Each path below is one point turned by a fixed rotation once a step. After each direction that follows a path, write how fast that rotation turns it, in degrees each step (0 if it stays still).
Each turn is a multiple of 5 degrees from 10 to 175, or 0.
Each row of a path follows its step; steps can be skipped.
Path 1:
step 1: [ -5   4  -3 -12   6 -21   3   8   1  -3   6 -30   3  23  -8  17 -24  -4
  21  -7   4  24   5  24  28  19  24  -9 -12 -11  12 -28   4  -2 -17   0
 -15   4   6 -25   0 -14]
step 2: [ -8   2  -9   2  16 -31  -9  10  28 -11  32 -11 -14  23  17 -13  15   5
  -4   3  -1  32   3  17  15 -19  -7  -3 -23  -9  -2   1   3  14 -15  11
 -16  -2 -13   5 -19  -1]
step 3: [  8  16 -14  -2   1 -23  15   4 -11 -32  13 -23 -24  -8 -12   1 -15  -1
 -18  -7   1  29  14  -3  -1  16 -11  27  -1  27  -2   2  13  30 -10  -4
 -10  -3  -8   3 -14  -6]
step 5: [-10   9 -14  -8   7   6   9 -17 -38 -21  17  -9  16  -4  -5   9  13 -19
   8  14   1 -15  24  11 -25  -5 -16  -1 -12  -3  11   0  14  18   0 -38
  11   3  -9  19  -8  11]
step 6: [  3   4  16   2  19  19   7  -3  10 -11 -15 -12   6   8   2   2  -3 -21
  31  -7  22 -24  26  -9 -15 -24 -11  15   9   1   1  -9  -8   6  33  -6
 -11  18 -16  15 -20   0]
step 8: [-10   6   8   3  10 -13  19  -8  -2  -7  -3 -23 -14  18   9  -8   4  -6
  36 -18 -14  12 -32   9  -7 -21  10  -5   4   0  11   7 -30 -21  26   7
   0  -4   2   8   3  33]
step 10: [-14 -16   0  25  -3   2 -29  -3   1  -1   6 -23 -22  20 -20  19 -27  -2
  -4   7 -13   6 -18  33  -8  26  19  15  -1   8  -3  -3  -5 -23  16  10
   5  -3  -1  14  -6  -1]
step 11: [ -9 -19  10  -8  28   3 -29 -19 -10   1  14 -22  -1  24  15  35  -6  22
 -14  18  13  15   9  16  -4  10  -2  -9 -24  -4   5  13  -2  10  -3  11
  13 -11  -5 -12  12   9]
Directions:
[  1  -2   4   7  -6   1   2   3 -11   7   2   5  -7  -5  -9  -6  -6  -7
   0   7  -2   1   2   9  -6   4   2  -5   6  -8   2   8  -1   6   3  -2
   1  -5  -4   1   1   1] -> 70
[ -2  -1  -4   3  -2   7   3   1   0   3  -1  -6  -9  11   7   4   1   2
  -6   0   6   5  -2   5   3   3  -4   5   3   4  -6   9   7   0  -9  -3
   5 -10  -4   2  -3  -6] -> 45
[  1  -8  -4   3   1   6  -9  -6   1   0 -11  -2   0   4   1  -1   4 -10
  -4 -11  -3   4  -3   2   3   6   1  -6   1  -2   4  -1  -5   3   4   2
  -6  -8   8   1   4   4] -> 35
[  0  -2  -7  -9   3   5   4  -5   1   1   1  -1  -5   3   2 -16  -4   1
   4   1   8  -3   4   9   5  -7   0   0   5  -5  -2  -8  -2   1   2   0
   2   1   0  -8   8  -3] -> 60
[ 3 -6  0 -4  1 -7 -8  7  3  5 -9  3 -5  0 -8 -2 -6 -4 -3 -1  7 -2  0 -5
  1  3 -5  9  9  9 -5 -4  0  0  4 -7 -2  3  0 -4 -7  1] -> 115
Path 2:
step 0: [-11   2  16 -23  10  -4  11  19  19  -5 -15 -20   8   7 -18   3  13  22
   4  11 -42   3   5 -18   2 -11 -10  -7 -26  28  -4  -6 -23  -7 -35 -30
   6  11  10  -8 -10   5]
step 1: [  5  19  -1  -5 -14   3 -22  -8  18  -5   6   1  19  18 -19  24  -5  39
  22 -27  -4   2 -11  -5   0  13   2  17  -8  -9 -19   9   4  -8 -19  10
 -20  -1 -12 -48   8  15]
step 2: [-22   5  13 -18 -13  30  12  10  24   7   2 -28  -5  18  -7  29  -1  40
   5  15   4   9  -6  12 -16 -15  28   7  -3  34  17  -6  -2  10   1  -3
   4 -11  12  -4  -5 -18]
step 5: [ -8  27  19  -4   2  18  24  10  11 -26 -11 -16 -19  21 -21  25  21  25
  11 -11 -13  -6  16   1  -6 -14 -11  -3  -1 -12  -1 -27 -11   7  10  15
  -3   4 -11 -40   1 -19]
step 7: [ -4 -25   0  15   1  28  -1   7  20 -28   6 -21  17  -8 -22  -3 -25  21
  20  -7  -7  16  10 -10  -7  -3  -7 -13 -23  27  -1 -16 -32  -2 -11  17
  14  -3  -9 -25   0 -16]
step 9: [-16  16  27  11   1   7   7 -24  18   8 -20   1   9  18 -29  -3 -23  32
  34  18  -1  -7   9   4  -9   0  29  -1  -2  12  -7 -24 -12   9  -7  19
   6  20 -26   2   8   4]
step 11: [ 11   3  35  32  15  -6  11   1   6  -6 -13 -19  11   8   1   4  -9  20
   2  29  -5 -10  -4 -16 -15 -17 -16   6  -7  29 -34 -28 -17 -10 -20 -18
  -1  11  16 -14 -11 -15]
step 12: [-19  -2  12   1   7  12  -1 -15  10 -10  -1   7  17   9 -33  -7   8  15
  27   8  -6   3  10   1 -17   1 -18  15  -6  -7  -7  -9   5  12 -14 -13
 -19 -25 -42 -43  -4  25]
Directions:
[  6   3   3   6  -3 -12   2   3  -8   0  -5   4  -7   2  -2   2   1   3
  -7  -4  -3   2   1  -8   9 -11   5  -6  -2   1  -1   2   2   0  -4  -3
 -11   4   5  -3   0  -2] -> 140
[ 2 10  8  3  9  1  8  2 -1  4  3 -2  0  4 -2  0  5  1  3  6  1 -1  2  2
 -1  2 -8 -4  1 -5  1  7 -4 -9 -1 -9  3  9  8  6  7  5] -> 130
[ -6  -1   7  -4  -2 -10   5  -2   7  -2  -4   2  -3   4  -7  -3   3  -4
   4   3   3   1   0 -10  -3   0   3  -4   7  -6  -3   0   2   9  -4  -3
   9  -8   2   6  -8   2] -> 120
[  4   0   4   3   3   4   4   0   4  -3  -2  10  -1  -3  -4  -7   5   6
  -8  -7   2   1  -1   1   4   2  -1  -1  -7  -5  11 -12  -2   0  -4   2
   7  -6   1  -4   5   7] -> 160
[-5  4  6  5 -1 -2 -7  4 -3  3  1  4 -4 10 -2  6  2 -1  4  9  2 -1  2  8
  2  0  0  4 -5 -6 13  3  5  6 -4  9 -3 -2 -3  2  1 -7] -> 100
[  3  -6  -1  -9  -2  -4   4  -4  -7  -9 -11   2  -3   4  -4  -2  -1  -1
  -1   6   0   5  -3  12  -1   2   4   6  -7  -5  -6   0  -7  -4  -6  -2
  -3   3  -5   5   1   4] -> 125
Path 3:
step 0: [  0 -30  26 -16  16   3  -3  19 -15 -18  23  19   0 -19  17   4  24  24
  -1   9   5  -6  -6 -16   3 -13 -19  -9  11  -2 -11   3   9   6   9 -37
 -26  15  17 -34  -7   6]
step 1: [-32 -19  12   2 -18 -35  12  15  -7  -6   9  17 -22  14   7   2 -13  25
  -2   0   2 -23  16  18 -17 -15   4   5  22   6 -11 -21 -10  13  23 -21
 -28  -7  24  -6 -13  15]
step 3: [-10  -1 -31  -8 -14 -18 -26  -1  11 -15  39  -8 -26   3  19  12  -1  -4
 -19  19  12  -4   5   0 -27 -15 -10 -26 -11  -1 -30 -12   1  12   0   4
 -15  12  32 -18  -5  -3]
step 7: [-28 -11 -11   1   2   4  -5  16  13  -2  27 -22 -13  10 -15  25 -12 -15
  -6   5 -18 -24 -16   7 -23 -22 -12 -10  16 -15  24  12  -3  48  -9   1
 -20   3  -2   4  10 -14]
step 8: [ 18 -47  28  24  10   9   0  -1  -2  10  33  13 -11  25  -2  40   5 -27
   0 -10  18 -21  -8  -8  -4   9  -2  -1  -9 -10   9  12   8  23  -5   8
  -4   3  11   1   3 -10]
step 10: [ -2 -27 -13  18  12  42  -2  -6   1   8  34 -15   8  20  -3  -6  -4 -13
  12 -12   5 -29  -5   3  26  -7 -32  -8  18 -20  14 -14   8  -2   8 -25
  16   8  10 -20  -3 -10]
step 11: [-11  -2  31   5  43  -4  -5 -23  21 -17  25 -15 -18   2 -15  -1   8  -8
 -13  16   1 -24  -7   1   8 -12 -18  -9  10  -1  15 -14  19  25  12 -24
  -7   2  13 -11   1  32]
step 12: [ -7 -33  19  -8  12  11  10  -6  20  19  12  21 -17  -1   7  16 -12   3
   1 -12   3 -21 -15  13  41  -2   5  10  11  20   4 -24  24  15  19 -21
 -27 -12  13  -3 -21  -8]
Directions:
[  2   2  -9   1   4   7   0   6   6  -6   8 -13   4  -7   2   1   2   7
  -4   0  -1   1   4  -2  -4  -7   4  -6  -1  -6   2   2   4   0   1  -2
   6   3  -6  -9  -3  -3] -> 100
[ 0  8 -1 -3 11 -8 -5 -6 -4  4 -3 -3  0 -5  4  4 -2 -2 -1  6 -1  3 -6  3
 -7 -8 -5  2  7 -5 -4  4 -5  4 -6 -6 -3 -3 -6  4 -5  5] -> 170
[  3  -2   6  -7   6   1  -1   0  -1   0  13   5  -3  -2   5 -12  -7   6
  -2   2   4  -5  -2   0   3  -4   4   3   3  -4   4  -9 -10  -5   3   2
   5  -3   3   0  -1   4] -> 35
[  3  -2  -6   1   8  11  -1   4   0   6  -2   7  -4  -2  -2   3   1   4
   8  -2   4  -1  -1 -10  -3   1 -10  -4  -7  -4 -10   0  -5   2  -4   2
   0   0   4  -5   7   7] -> 140
[  2   1  -5   2   6   4  -1   0   0   1   5   2  -5   0  -4  -3  -3   2
  -6   5   7  10 -12   4  -3   7   8   2 -11  -1   2   3   3   4   0  -5
  -7  -4   4   2   0  -8] -> 80
[-6  7  8 -4  1  2  9 -3 -1  1 -1 -4 -4 -4  0 -3  0 11 12 -3 -6  0 -1  3
  6  1  2  0  0 -4  4  6  3  5  3 -9 -8  4  3 -4  7  4] -> 65
Path 4:
step 0: [  0 -20  -9 -19  24 -44  11 -21 -16   5 -25 -17  -2  14  22  -6   0  23
 -16  20  -9   8 -16 -25  24 -25   4 -20   7 -14   5   3 -16  19   2 -22
   8   1 -24  14   6   3]
step 4: [ 10  19   6 -17  -8  -6   6  19 -17  14 -32   5 -12  12   0  16   7  -1
  -5  25  21  10  20  10 -11   5  -5 -12  -4  33 -34   6  25   2  17 -12
  21  14  39  16 -17  -5]
step 5: [  0  -7  -8 -26 -25 -16  -1  -4  27  24  15   7 -20  22  13 -22  17  28
 -18  16  -7  12  19  33  -1  -8 -23  -5 -17 -11  -3 -18 -22  -1   7 -34
  -6   2  -2  -5   9 -13]
step 6: [ 26  16  12  -9 -11 -17  -3 -30 -27  37 -20  15 -12  15   1  -3  20  -1
  12 -19  12  11  22 -24  14  10  16  -8  19   7  -1   5 -14  -3  29   0
 -23  -4  12  -5  -9 -34]
step 7: [ 10   5  16   4 -16 -17  41 -19   2   6   1   3  -1  -2   7  11   6 -12
  15  19   5  27  10   6  -8  26   2 -29 -21 -37  -4  -8 -12  12  -8 -38
 -13  -1  12   6   5  31]
step 9: [  0  -6  -4   1 -29   3  -7   3  -2   7 -34 -16  17  -5  13   2  18 -27
  -5  10  26 -25  -4  -2  14  46   5 -30  -9  -2   3   1 -13 -12  -4   3
  -3  11  18  34  25   0]
step 11: [  2 -30 -18 -13 -10 -11   9 -10  17  12   9 -17  13  21  15  -3   7   3
 -17   9   5 -21  10  -9   1  20  40   8  18  27 -34   8   1 -18  29 -12
 -17  23  10  -9  19   3]
step 12: [ 23   2  15  -2 -13 -32   9  26  -4  -6 -18  -6 -34   9  18   6  -8  -9
   1  23   8   6  -1 -19  20   4 -36  18 -21  -9 -31   9   3   1  36  -4
  -5   9  24  -2  13   3]
Directions:
[ 5  9  4 -3  1  1  7 -3  0  1 -9 -4  0 -5  0 16  4  0  0 -6  0 -2 -8  7
  0  8  0  2 -6  6  1 -1  4 -4  2 -3  2  6  2 -1  7  2] -> 145
[ -6  -2  -2   1   2  -4  -2  -5   0   4  -1  -5   6  -4   2  -3   3  -2
  -5  -7  -6   7  -1   2  -6   1  -2   3   5  -4  -8  -1   4  -2   6  -1
  -4   8 -15   7   0  -9] -> 135
[  5  -1  -1   0  -7  -1  -6   8   8   0   0   1  -4  -4   2   1   1  -3
  -5 -10   4  -8  -5  -3   5  -1 -13   1   3  -2   5   0  -6  -7   6  -2
  -7  -7   0   2   2  -8] -> 110
[ -1   8 -11   2  -3   0   0   4  -8  -1  10  -5  -2   1  -1   9   4   9
   0   3  10   3  -2  -9   3   1   2   2  -3  -7  -2   2  -3   1  -1  -2
  -7   6  -5  -7  -2  -3] -> 65
[  2  11   5   5  -2  -6  -5  -6   3  -2   1  -4  -8  -5   5  -1   2   4
   0  -3  -5   1   5  -3  -2   1  10  -7   0 -10  12  -2   4  -4   3  -5
   6  -4   0   3  -4  -1] -> 45
Path 5:
step 0: [  0   8   2   2   4   8  16  31   5  -9  -1   3  -2  22   6  28  25   3
  27  21  -9  13  14   1   6  -2   2 -19 -37  -7 -18   2  13  -2  11  -3
 -11 -21   3  27 -14 -27]
step 1: [ 28 -14  12   9   6  26  27  14  -1  15  -9  16  21   4   4 -12  -2 -14
 -11  -6  -5 -27  -5  26  -3 -32  -7  -4 -10   1  -3  24 -18  -1 -12  22
 -12   5 -17  20 -22  -2]
step 2: [ 13 -12 -24 -23  15  -4 -20  -5  -4  18  -8   9  -7   2  23  -4  -5  22
 -22  -5 -29  16  10  -8 -20  -9   9   2   4  -4 -19  16  13   0  13  22
  -4  -8 -47   4   1   3]
step 4: [ 30  -4  -7  11   4   9  27   5   9   8 -33  21  -5   6 -10  -9   2 -18
   9  23   7  14   0  -4   7  -5   6 -20 -19  15 -20  28 -11  11  16  23
 -13  -2  19 -12  18 -20]
step 7: [  0  -8  10 -15   3  -8  12  -1   2  -5 -17  24  -8 -25  13 -28  -4   3
  -5  14   9  47   7  -4  11   1  21 -13  17 -17  -6   7  -2   7  23  16
   8   4  20  27  16  11]
step 8: [ 13  12 -10  -2 -25  -3  16  20   7  26   0  -2 -14  10 -17 -13   3   4
 -22  43  24  13   7 -22 -14  -5  13  -4 -37  15  12 -14  -7  -4  -8  13
   5  14  11   1  -1   9]
step 9: [ -6  28   7  16   2  21   8 -33   4   0  -6  -5 -12   3 -22  11  15  16
   2  18   0   5 -19  16 -31 -23  12 -12   1  -7  -8  23 -13 -17  -9  -4
 -27  14  -6   7  30  10]
step 12: [ -2   6   6  -1 -25  10  -1  13 -10  -3  10   7   6 -16  -7  -8  14  -5
  -1  52  23  -9   6   0 -33   7   7  11 -10 -25 -18  16   7  -7  19 -21
 -15  14  -2  18  12  -7]
Directions:
[  3  -5   5   2   2   4   3   7   4   1   0  -2   9  -6  -1   5   2   2
  -5  -1  -8  -3  -4  -6   3  10  -2   3  -4  -4  -5   7  -2  -1   3  -5
  -1  -5 -12  -1  -8  -8] -> 25
[  5  -9  -2   7 -12  -5   2   1  -5  -1 -11  -7   1   1  -3   8   2   0
   3   6   0  -5   0  -3  -4   0   2   1  -5   2   4   1  -3   0   8  -2
   2  -2  10  10   1  -2] -> 90
[  1  -1   7  -3  -2  -8   0   4  -2  -4   0   2   5   2  -8   0   2  -4
  -3  -4  -3   1   3   1   8  -1   5   4 -11   8   6  -3   1  -4  -7  -1
 -11   4  -1  -3  -7  11] -> 145
[  0   0  -2  -5  -3   3  -2   3   5   4   0  10   7   3  -9  -7   4   3
  10   9   1  -7  -1   3   3   4   5 -11  -8  -2   0  -2   0   4  -1  -7
   7  -3   2  -3   4   2] -> 90
[  9  -3  -5 -11  -1   4   4  -1   4  -9  -6  -2   9   5  -1   0   4   7
  -3  -6  -4   3   0  -3  -1   2  -8   1  -1   0  -4   1   2   4   0   9
   2   7   8  -6   5   2] -> 25
Path 6:
step 0: [ -4  11  -5  17  32 -13 -14 -22 -21 -10 -24  24  -3   0 -19  29  23   6
   3  18   0   4  19  20   5  -4  -8   1  13   5   1  -2   7   4 -23  -3
   4   0 -18 -15 -28  -6]
step 1: [  1  -7  23  -9  32   2  14   8   3  11 -23   7 -19   9  -3  16 -20   4
   0  -9   0 -31  15  13 -17  -1  -9  -9   8  19   3   7 -10   6  16  -6
   5   7  23 -20 -39  -9]
step 2: [ 23 -12   4 -17  12 -20   8   6 -15  -1   4  23   0  -2   9  10  43  -3
   7  -4 -19 -12   3 -13  13 -31 -24  -4  -9  21  14  -4  -4  -2  28  -1
 -12  10  10 -18  -7   1]
step 4: [ 16   8   2  12  20  -1 -23 -20 -14  -6  -9  16  -7  25  -8  14   2 -15
  16  26  11 -34  -5   6  -1 -14   9   7  24  -5   7   1  24  -2   7  11
 -32  -1   5  -4 -22   2]
step 6: [ 14   7 -21 -23   2  -3  24  -5 -28   2 -22  -7  -7 -10   2  17  37  -1
  22  11  14  -9   5  13   1 -18  -7   7  -2  18  21 -17  -1 -17   8   4
  12   3 -10  -9  -6 -31]
step 10: [-12  16  -8   2  -4  -7 -19 -15 -19  10 -13 -19  -8   5  -4  11   9   1
   8   0  40 -18   2   9  13 -21   1  -4   7  24   2   2  15  21  21  -1
   5 -12 -22 -28 -12 -29]
step 11: [-14  11  22   0  21 -20  13 -16 -16   5   3   3 -12   3 -16  -5  12 -12
  15   5   4 -14  13 -22  -1   7  28   7  14  10  19  -2   6  26  18 -14
  21  32  -1  -4 -26  11]
step 12: [  8  18  -5  -3   5 -17  24 -14 -16   7  -3  21  11  20 -28  31  13  14
  -5 -16  -4   0  25  -2  15  -1   0  26 -16   5  18   1 -25  -2  10 -10
  -8 -12   4  -6 -26 -14]
Directions:
[  7   5  -4   2  -5  -3   7  -4   5   3  -1 -10  -6  -7   2  -1  -2  -5
   1   3   2  -5  -4  -1   7  -2  11   1   5  -2  -1  -5   1 -10   6  -4
   4  -6  -4   7   4  -3] -> 25
[  0  -3   9  12  -2  -4  -1   1   0  -7  -4  -5  -1   1   6  -3  -6  -2
  -3   3   3 -10   3  -7  -8  -8  -3   1  -7   9  -2   1   2   7   6   1
  -4  -2  -1   6   2   2] -> 120
[ -1   0  -3   6   6  -6  -5   7   2   6  -6  -7  -2   1  -1   9  -1   8
  -6  -1  -2   6   1 -11   7  -4   3  -6  -1   0   1   0   0  -1  -5  -4
  -4  -3  -6 -10   7   4] -> 145
[  2   1   0  -2  -3  12   7   6  -5  -1   0  -1 -10  12   4   2   2   4
   4   5   2  -2  -1  -5   0  -3   1  10   4   6  -1   0   8  -3  -4   3
   4   2   5  -6   7   2] -> 160
[ -1  -9  -3   7  -5   2  -8  -4   4   2   2   9 -11  -3   6  10  -4   2
   2  -1  -1  -2   6  -3  -1   4   4   7  -2  -4   6  -8  -5   0  -2  -5
  -2  -3   8   1  -4  -2] -> 95
[ 0 -3 -4  1 -6 -3 -8 -3  3  5  5  1 -1  8 -5 -3 -1 -3  0  0 10  3 -4  0
 -5 -2  6  1 -2 -5 11  2 10  3  8  8  1  0 -8 -4  0  8] -> 60
